Each row is where one point has got to under a steady rotation. How many steps took it there?
The counts run from 0 to 41.
[126 120 148 141 148 130  96 177 136 166  92 155 108 125 141 101 124 190
 119 135 159]	1
[126 133 149  97 135  95 176 164 125 108  59  93 100  91 131 144 118 128
 142 100 143]	35
[153 119 121 126 114 124 133 166  96 150 126 148  75  95 131 126 105 184
 101 157 162]	19
[128 130 128 124  82 104 163 119 103 110 129 125  81 126 124 152  71  88
 119 104 135]	39
[117 120 141 173 146 173  82 144 156 109 137 147  93 169 151 124  81 144
 132 143 134]	3
[135 129 113 134  95 134 155 125 104  78 151 119  54 125 126 165  80 119
 123 140 142]	38
[126 117 143 163 157 162  88 169 140 131 125 158  97 146 147 108 101 180
 121 154 150]	2
[122 126 166 127 122 101 146 135 136  96  75  83 106 108 136 146 110  99
 157  73 148]	11
[107 127 152 165 144 145  99 142 161 107 110 139  96 189 149 142  61 113
 129 116 122]	27
[120 118 144 148 168 161 123 168 149  74 118 115  92 123 139 142 108 157
 151 155 144]	8
[128 126 144 118 137 110 111 183 137 165  83 166 112 125 141 100 109 181
 112 130 153]	24
[142 122 130 100 100  96 142 158 102 172  93 138  87  92 129 122 115 168
 109 110 169]	18
[119 126 178 124 158 116 119 170 159 130  66 121 125 123 154 122 118 147
 155  92 153]	6
[146 137 142 110  82  75 160 140 100 163  98 114  96 106 131 140  92 123
 123  81 163]	17
[ 99 128 176 145 145 111 102 148 157 128  72 121 126 159 153 124  94 116
 147  72 133]	5
[122 116 151 142 181 144 119 184 153 103  84 128 111  98 142 126 125 168
 154 139 156]	7
[137 121 164 134 118  93  95 147 122 178  69 153 116 134 150 101 108 152
 123  90 159]	0
[109 117 158 161 141 137  94 130 159 111 118 136 111 185 148 129  65 114
 142  95 139]	4
[146 134 135 103  95  83 156 163 104 164  90 140  88  90 124 129 109 152
 113 113 160]	41
[127 123 130 163  93 130 109 121 114 146 151 157  82 168 143 139  60 121
 104 118 137]	21
[146 123 116 137 121 143 155 152 110  84 144 103  57  99 125 168 104 148
 126 155 157]	14
[109 132 170 117 162 111 123 173 158 125  62 123 133 129 144 120 115 130
 144  95 140]	29
[113 126 126 149 154 164 138 153 154  58 130 121  82 142 135 156  81 128
 148 147 127]	32
[146 123 117 144 101 147 124 144 110 134 157 156  65 135 136 127  79 164
 101 157 154]	20
[125 122 132 150 160 147 110 173 142 137 113 162 102 134 143 104 103 193
 121 155 154]	25
[111 128 150 120 172 130 128 192 160 113  67 120 116 107 138 124 130 161
 143 124 153]	30
[127 130 135 109 137 116 167 171 117 103  92 108  78  74 126 140 134 158
 135 144 162]	36
[131 134 151 150  97 105 115 135 123 165 114 152  99 170 144 122  57 120
 109  95 135]	22
[129 133 147 128 120  90 114 157 128 184  79 148 117 139 139 101  89 148
 112  86 149]	23
[114 127 133 139 171 159 133 175 153  73 105 126  84 114 137 138 109 159
 150 169 141]	31
[113 117 144 157 144 159 118 137 154  60 128 113  85 139 138 158  80 111
 150 132 151]	9
[112 125 139 164 156 158  95 152 151 103 133 159  94 177 151 123  71 159
 120 153 132]	26
[104 136 164 141 139 116 112 143 163 118  83 127 125 166 149 124  75 106
 149  81 131]	28
[145 129 138 124  78 107 144 117 102 113 121 115  85 131 130 150  70  94
 120  83 150]	16
[144 119 129 139  88 141 147 118  97  93 157 112  56 128 126 163  76 120
 130 125 144]	15
[133 123 157 103 132 106 158 170 124 112  76  88  96  77 133 137 133 136
 144 102 163]	12
[144 122 130 116 138 129 155 167 115  98 113 109  79  78 132 140 131 166
 137 151 167]	13
[139 134 137 107  85  82 156 125 100 150  96 128  90 118 125 145  85 110
 119  83 149]	40
[109 137 152 135 129 134 140 128 149  71 115 104  95 150 135 160  76  88
 151 105 129]	33
[116 131 161 139 125 132 141 134 142  71 112  93  92 143 139 151  79  93
 161  87 135]	10
[116 135 159 110 119  97 162 137 134  94  74  98  97 121 130 146  88  91
 149  83 141]	34
[141 127 119 120 126 145 170 163 111  85 131 121  68  86 120 152 104 159
 134 165 149]	37
